In the rows, zero is written as 128.
Rotation paths and how fast each direction turns (degrees per step):
Each turn is a multiple of 5 degrees from 10 to 175, or 0.
Each row of a path follows its step; steps can be skipped.
Rotation 1:
step 0: [121 125 126 123 136 120 135 127 120 124 127 126 133 130 130 131 126 122
 119 126 130 121 129 128 120 123 124 124 123 137 128 131 129 126 133]
step 1: [122 133 124 124 120 123 118 128 133 134 128 130 126 135 129 133 123 132
 131 138 134 129 127 132 124 131 133 134 131 129 133 130 133 132 134]
step 2: [127 121 135 117 134 134 123 127 130 125 118 130 126 126 122 120 129 122
 130 128 130 118 133 128 128 134 121 129 124 130 126 127 130 126 129]
step 4: [129 126 132 128 125 139 121 128 134 121 125 130 132 123 122 136 124 136
 128 128 140 132 128 127 123 130 130 130 126 131 126 136 132 124 130]
step 5: [133 128 134 120 128 127 129 131 129 127 120 127 125 127 134 130 137 121
 127 124 127 121 128 124 136 132 137 128 125 120 127 129 121 131 138]
step 6: [128 130 131 127 131 126 122 133 127 120 133 124 142 134 134 129 132 129
 126 124 131 137 131 139 131 134 129 125 128 136 126 127 130 123 123]
step 7: [127 132 134 132 117 128 122 129 126 135 119 128 128 125 119 127 126 132
 136 121 127 131 130 127 125 125 136 122 124 122 128 128 124 122 134]
step 9: [126 121 131 129 129 116 126 133 133 133 126 123 130 133 132 130 124 135
 125 120 123 137 131 135 125 120 131 128 127 128 133 134 134 132 130]
step 10: [119 131 127 125 131 136 130 126 131 136 128 120 128 130 123 124 128 126
 138 132 130 129 129 129 121 131 133 133 116 128 123 130 121 125 126]
step 11: [130 126 133 133 131 126 137 139 132 133 121 130 126 133 127 126 129 127
 132 131 123 122 126 136 140 129 121 129 133 133 134 130 130 129 131]
step 13: [122 132 127 129 132 134 135 131 127 133 128 119 125 122 121 143 125 125
 132 126 129 122 131 122 132 130 130 127 128 132 130 135 125 132 134]
Directions:
[129 128 129 127 128 130 127 127 130 127 126 130 129 129 126 129 126 131
 129 128 127 130 126 132 127 127 129 126 129 124 129 128 134 129 126]
140
[127 130 127 128 128 126 134 129 127 124 127 126 130 131 126 129 129 125
 127 129 128 125 126 128 130 130 128 126 126 126 129 128 129 130 128]
135
Rotation 2:
step 0: [118 130 124 130 144 136 130 129 128 129 126 126 135 126 126 131 131 126
 136 129 135 125 128 120 121 123 123 121 126 136 118 124 133 130 134]
step 2: [125 126 124 125 135 133 128 116 138 127 126 135 131 127 122 130 135 116
 130 129 132 113 125 131 131 129 129 127 126 138 127 125 123 126 124]
step 3: [116 138 127 131 135 134 120 120 134 133 118 127 127 124 122 129 132 125
 126 131 124 122 133 126 127 121 122 132 125 134 122 120 129 119 129]
step 4: [115 122 128 127 135 136 122 119 132 131 122 130 129 131 118 132 136 127
 131 125 129 134 132 124 124 129 125 132 129 137 118 129 129 140 132]
step 5: [123 121 131 133 137 140 120 126 133 127 123 131 128 123 120 126 129 130
 132 123 122 125 114 134 129 126 126 126 129 140 132 126 125 132 129]
step 8: [118 120 133 125 143 139 129 124 132 128 126 131 133 117 128 130 130 120
 126 129 129 120 132 128 127 129 130 125 127 133 126 130 126 139 133]
step 9: [115 126 127 127 137 142 122 119 132 130 125 131 140 127 125 127 129 129
 126 127 132 124 120 128 129 127 126 124 123 128 131 115 129 121 129]
step 10: [122 131 128 121 141 134 124 119 139 132 119 126 133 135 131 128 138 121
 133 125 133 128 125 130 123 127 124 135 127 135 121 130 126 125 121]
step 11: [123 129 131 134 137 136 123 121 135 132 122 124 125 128 118 128 134 114
 129 123 121 128 133 140 130 127 124 130 127 131 127 123 121 132 133]
step 12: [117 120 128 127 132 139 125 121 133 124 120 125 125 123 122 132 124 121
 137 127 132 125 125 126 128 122 124 124 131 137 121 124 132 127 140]
step 13: [117 130 133 128 138 136 122 129 126 129 118 127 135 129 121 126 132 134
 132 124 133 125 122 133 115 125 122 126 138 134 128 121 130 129 127]
Directions:
[129 127 130 128 134 127 128 129 128 131 132 127 130 127 132 128 126 128
 128 127 128 129 128 126 129 129 127 126 125 125 130 129 128 128 128]
40
[128 125 128 129 128 127 127 130 130 127 129 130 126 127 127 125 128 127
 127 126 126 124 127 131 129 132 130 128 127 126 125 129 124 130 130]
115
[128 129 126 128 129 127 130 131 124 127 128 128 128 126 129 127 124 127
 132 128 131 127 129 129 125 128 128 125 131 130 130 127 125 130 128]
55
[129 127 124 129 130 131 131 128 126 128 128 128 129 129 129 125 130 129
 126 125 129 130 124 127 128 128 130 130 129 129 129 130 127 126 128]
85
[131 129 126 126 129 127 125 126 129 131 125 130 128 128 128 127 126 132
 130 125 131 129 129 127 128 128 129 128 130 124 125 127 129 129 129]
120
Rotation 3:
step 0: [122 121 128 128 140 131 129 118 130 127 122 127 130 130 124 126 125 119
 129 132 128 128 133 133 129 132 135 139 124 132 123 123 118 128 128]
step 2: [117 123 138 128 126 131 126 130 131 131 125 127 135 128 127 131 128 123
 118 118 134 124 125 138 123 134 135 128 126 121 130 133 126 125 128]
step 3: [122 133 124 128 130 125 126 129 124 135 122 129 129 139 122 126 131 125
 117 125 127 130 123 131 130 128 127 133 121 126 134 129 128 123 142]
step 4: [113 137 124 126 135 135 127 133 132 126 121 124 122 130 133 125 130 133
 128 134 127 130 122 131 118 132 132 128 127 124 126 125 130 124 131]
step 5: [124 123 123 133 132 128 127 124 134 126 125 127 119 135 122 135 127 127
 115 135 125 140 129 131 126 134 131 134 126 127 122 130 130 125 121]
step 6: [124 125 127 120 130 127 129 127 124 125 129 130 127 134 129 124 128 124
 121 137 124 134 128 127 124 127 138 127 129 114 127 131 116 136 127]
step 7: [126 120 125 122 128 133 123 123 131 125 127 130 129 137 130 126 123 122
 126 126 131 125 138 140 121 131 128 132 130 125 120 132 121 123 136]
step 8: [132 132 125 131 123 128 124 123 124 130 117 124 130 125 129 125 128 117
 120 131 131 132 128 131 126 127 132 126 132 120 131 127 124 113 134]
step 9: [124 131 137 134 130 135 127 127 122 133 125 121 127 123 127 125 133 125
 120 132 128 126 129 142 123 138 131 135 125 125 127 125 127 132 133]
step 10: [122 128 123 133 127 129 127 117 129 135 119 130 127 133 124 132 128 133
 118 135 130 132 124 131 123 132 122 124 118 129 132 124 120 132 133]
step 13: [123 127 134 117 130 133 130 131 132 127 120 126 138 131 127 126 129 127
 118 127 129 133 127 124 120 131 130 129 135 115 133 131 123 124 130]
Directions:
[123 126 129 128 128 131 129 132 127 128 129 126 131 125 132 131 127 127
 128 129 127 126 129 127 127 126 129 130 129 128 127 126 126 128 127]
160
[130 127 125 130 126 129 126 126 126 128 128 124 128 130 131 125 126 129
 128 130 128 127 128 127 128 127 129 131 132 126 126 131 129 130 127]
40
[130 129 127 129 132 129 126 128 130 126 127 128 126 126 130 126 129 125
 129 130 129 128 127 127 127 128 129 129 129 130 128 125 130 123 128]
95
Rotation 4:
step 0: [132 129 119 124 125 129 135 127 136 127 123 131 117 127 119 126 119 124
 132 130 129 120 125 119 129 123 132 123 130 123 139 133 124 134 122]
step 1: [124 139 123 138 120 124 126 129 117 128 134 130 124 133 130 116 131 139
 131 132 126 127 133 129 131 125 121 121 131 126 132 122 134 128 129]
step 2: [127 121 122 131 134 127 130 117 137 122 126 129 127 133 128 121 127 127
 133 127 118 118 125 117 123 131 138 127 127 125 127 118 130 121 130]
step 3: [125 132 125 120 119 125 122 134 127 123 135 121 123 134 119 124 129 129
 129 134 117 130 132 128 127 120 132 132 123 128 141 127 121 136 126]
step 4: [136 126 122 134 122 130 133 124 128 134 132 127 122 125 119 119 130 125
 133 127 124 133 133 124 125 124 129 124 136 131 120 120 139 124 137]
step 6: [126 135 126 126 119 135 139 129 131 129 129 125 121 125 117 126 125 125
 132 137 122 126 130 125 126 120 128 127 131 113 127 133 124 123 125]
step 8: [120 127 125 131 130 126 134 128 131 129 126 121 120 142 123 122 128 132
 131 128 124 116 117 119 127 123 133 130 123 127 125 132 126 122 136]
step 9: [129 137 129 134 119 124 131 133 130 127 133 127 133 125 125 124 122 124
 139 136 122 126 137 127 126 125 133 137 128 129 137 117 120 131 128]
step 10: [140 123 124 133 130 123 127 127 124 136 129 129 122 131 113 124 133 138
 130 123 119 125 130 130 121 125 137 124 127 131 123 128 133 121 127]
step 12: [130 132 121 135 115 129 129 131 132 127 119 141 127 129 116 127 123 124
 137 126 125 131 133 126 123 118 128 124 127 121 127 131 124 125 125]
step 13: [130 132 126 130 128 118 125 121 119 130 134 131 117 121 123 117 123 133
 129 132 130 117 122 127 129 135 130 124 130 127 136 128 136 126 124]
Directions:
[127 129 127 129 132 126 127 126 127 126 131 128 130 128 126 126 128 131
 126 125 129 126 127 127 128 128 126 128 133 129 125 128 128 128 132]
120
Rotation 5:
step 0: [124 122 127 128 139 135 126 125 128 114 119 117 131 128 135 136 130 129
 136 129 124 124 125 124 124 128 122 130 124 132 124 125 123 122 117]
step 1: [121 130 122 126 131 138 128 136 134 115 131 130 131 115 123 128 133 130
 132 137 130 130 118 122 134 131 126 134 125 136 125 129 128 134 131]
step 2: [123 133 129 130 135 135 134 125 127 114 130 125 123 129 132 128 123 132
 125 127 119 132 122 124 122 125 117 139 134 122 133 136 124 134 134]
step 5: [132 134 132 132 130 130 130 124 127 118 129 125 132 136 129 133 124 125
 141 134 120 119 124 124 123 138 120 125 120 123 118 135 130 129 133]
step 6: [121 133 127 133 129 130 122 133 133 122 138 134 134 122 127 122 129 124
 131 126 119 127 124 123 120 130 122 132 118 133 124 120 129 116 136]
step 7: [129 131 130 132 129 134 124 125 135 118 132 136 132 132 139 134 123 136
 124 119 132 125 121 125 130 129 122 138 125 124 127 134 138 121 131]
step 8: [128 133 127 130 127 137 124 126 136 125 136 130 130 122 126 150 122 126
 133 119 127 129 130 123 118 131 130 124 128 129 124 126 127 132 134]
step 10: [129 122 130 119 137 129 130 128 133 124 126 129 129 129 124 135 124 132
 140 129 137 131 122 113 126 125 125 129 124 124 117 133 131 123 134]
step 11: [118 127 117 123 141 126 127 137 132 119 131 137 131 130 129 132 120 124
 129 126 124 136 119 133 120 129 128 128 123 126 126 124 122 133 133]
step 12: [122 132 124 127 139 137 120 124 134 116 123 129 136 136 131 130 135 120
 125 127 131 123 125 124 130 117 124 128 132 119 126 132 126 125 131]
step 13: [124 121 127 127 141 144 128 122 135 120 132 120 130 123 124 134 130 133
 131 127 124 128 120 127 126 126 131 124 123 130 125 120 132 130 122]
Directions:
[127 126 128 128 131 129 124 130 128 131 126 130 128 125 128 127 129 127
 127 129 127 128 132 131 127 131 127 130 127 131 127 128 129 130 131]
140
[126 129 128 127 128 129 125 128 129 129 125 127 129 127 130 126 131 129
 126 129 128 128 129 124 127 125 130 127 126 131 129 129 129 123 126]
120
[132 128 130 129 130 128 130 128 127 128 126 125 130 127 125 129 129 127
 131 129 126 126 128 126 130 131 130 127 130 131 125 127 128 128 125]
80
Rotation 6:
step 0: [134 131 123 132 131 127 126 130 132 130 131 134 131 133 127 127 126 130
 130 119 135 123 116 140 135 126 116 140 130 128 123 122 125 137 117]
step 1: [141 141 136 139 130 125 130 129 129 130 132 133 127 142 130 127 123 128
 137 137 132 120 118 132 128 125 129 130 130 129 128 123 129 133 123]
step 2: [136 143 127 129 121 121 119 122 127 124 136 126 130 132 130 128 131 136
 126 131 130 120 122 128 134 119 129 121 137 127 118 119 121 125 125]
step 3: [123 142 136 131 129 126 122 128 130 127 132 127 133 134 138 117 131 134
 128 131 120 129 134 131 124 124 125 132 141 121 118 121 126 131 131]
step 4: [126 134 127 123 130 130 126 120 124 131 126 118 133 131 138 127 134 139
 127 131 122 127 127 130 122 117 120 123 134 122 130 118 141 137 123]
step 5: [127 137 127 117 139 130 129 124 132 127 122 123 119 126 138 125 117 129
 128 127 125 125 136 133 131 120 128 123 131 130 127 120 130 141 123]
step 6: [129 128 134 124 125 131 127 126 132 132 133 132 114 127 134 117 126 121
 119 120 132 117 131 134 127 120 122 121 128 124 133 125 135 138 120]
step 7: [135 136 141 122 123 134 128 132 129 135 131 137 121 123 132 128 127 124
 127 132 137 129 138 128 128 128 124 126 126 134 125 118 137 128 115]
step 9: [139 125 144 124 137 137 126 126 122 125 136 130 125 131 120 122 128 131
 136 135 129 131 129 135 122 124 122 126 124 129 119 122 128 132 135]
step 11: [128 142 133 132 143 136 129 129 129 126 133 134 125 129 136 127 124 126
 136 119 124 133 117 139 131 130 119 126 131 125 122 131 130 124 129]
step 12: [133 136 129 134 131 127 126 121 128 122 133 129 122 134 136 126 130 138
 137 122 134 126 122 138 126 121 125 122 128 130 135 131 138 117 122]
Directions:
[131 126 125 129 129 132 128 129 130 130 126 127 130 127 128 124 125 129
 128 127 125 131 126 129 131 127 128 126 127 127 129 128 129 130 129]
65
Rotation 7:
step 0: [127 124 129 133 129 134 126 129 125 135 123 129 125 137 129 136 123 131
 137 127 128 124 123 120 125 130 130 134 119 136 125 132 125 117 127]
step 1: [129 128 133 127 134 123 126 126 126 122 120 122 126 127 127 123 112 123
 133 133 130 133 126 130 136 129 130 130 123 138 129 124 125 125 127]
step 2: [134 127 125 127 132 118 122 136 134 125 121 135 125 129 128 125 131 120
 128 133 129 125 129 126 134 122 130 133 135 138 128 133 132 138 130]
step 3: [126 129 135 130 128 131 130 133 133 137 119 128 125 140 122 131 131 133
 125 122 127 125 130 129 136 122 125 128 135 128 120 128 132 130 123]
step 4: [124 116 134 133 124 128 126 129 131 131 123 131 127 138 133 125 128 133
 129 127 129 130 133 119 136 129 129 121 117 128 133 127 123 119 126]
step 6: [137 132 126 125 133 124 133 133 131 127 135 124 126 128 127 133 133 126
 137 129 126 130 130 122 137 124 117 131 133 139 129 132 133 130 123]
step 8: [125 115 122 134 134 131 127 125 127 138 122 131 128 133 136 128 126 129
 134 133 126 120 120 128 130 129 132 132 125 129 126 128 121 122 125]
step 9: [127 124 127 130 131 124 124 120 132 125 123 126 123 125 125 130 114 135
 138 133 133 133 136 131 132 132 125 133 132 136 126 127 125 128 124]
step 10: [139 129 132 128 130 124 126 135 135 127 125 123 124 131 127 132 129 121
 128 134 135 129 137 118 128 121 132 136 131 135 128 132 130 129 134]
step 11: [125 129 139 127 132 136 131 138 131 133 123 131 133 135 128 126 123 123
 123 126 123 121 128 128 133 116 128 130 133 130 122 129 125 126 124]
step 13: [122 128 121 135 130 122 127 127 137 130 133 129 123 133 120 125 127 133
 130 133 129 132 140 131 130 128 135 134 125 132 136 128 132 127 118]
Directions:
[126 127 128 126 129 128 130 127 127 125 126 131 125 125 129 123 129 129
 129 129 128 129 127 129 129 129 129 130 127 128 127 129 128 122 128]
95
[125 127 124 127 124 130 129 127 130 134 124 128 129 127 127 128 129 129
 127 127 128 126 127 127 129 126 127 124 129 127 128 129 129 126 128]
85
[129 127 127 126 130 127 127 129 127 131 131 127 128 126 130 130 132 129
 126 128 129 131 127 129 128 130 124 128 128 127 130 127 126 126 124]
40
